Named moves, each a turn or a mirror, and the order they were made in; the first pair answered
disub (before -> after):
-19  0  7  -2  2  8  -1  -44  4  -44 -> -10  3  12  1  19  11  -6  -51  -7  -33
-8  -6  10  3  -17  20  8  22  7  -23 -> 8  1  18  10  21  25  -5  8  -21  7
19  1  -5  -7  -11  -1  13  35  26  8 -> 30  5  1  -2  17  3  2  25  7  30
Duvel (before -> after):
1  -3  8  4  5  2  -2  16  13  -23 -> 4  -3  0  -6  -1  -10  7  21  18  -8
-5  -7  -7  -14  16  -8  9  11  -4  24 -> -14  -9  10  4  24  12  -9  -2  -15  -5
-5  -16  -3  6  -25  -25  2  -8  16  6 -> -11  -16  6  20  -22  -11  -9  -14  9  -12
13  -6  1  -14  16  -13  7  -17  -3  19 -> 4  -5  14  1  22  2  -5  -25  -11  -2
Noge (before -> after):
1  1  -9  -1  -1  -4  7  -2  -2  1 -> 2  1  -9  1  1  -2  5  -2  -5  4
0  -7  -3  15  -3  -7  -9  -16  -7  -17 -> 2  -8  0  11  -1  -9  -6  -17  -1  -20
2  0  22  26  5  12  -14  -1  -18  -9 -> -5  -5  17  10  -17  2  7  1  12  -34
7  0  -12  -7  -4  9  6  32  -19  12 -> 12  -5  -6  -23  -1  0  25  23  5  1
Now pairs of rows:
Between the rows of a pair lie 2 to 4 moves.
-8  -2  -21  -15  -31  2  6  23  2  3 -> 9  3  -15  -12  -1  2  -3  12  -19  34 => Duvel, disub, Duvel
18  -4  19  -4  29  17  2  10  -9  9 -> 1  -10  13  -7  -4  16  11  20  15  -25 => Duvel, disub, Duvel
11  1  -8  -17  43  4  4  -35  -37  28 -> -28  -12  -16  -25  -32  1  22  -7  14  -47 => Duvel, disub, Duvel
7  7  -14  -16  9  -9  5  -5  -15  30 -> -9  1  -18  -19  -25  -10  14  7  9  -6 => Duvel, disub, Duvel
5  -3  12  37  15  -12  -22  -32  4  7 -> -9  -9  10  34  -14  -14  -14  -23  22  -22 => Duvel, disub, Duvel
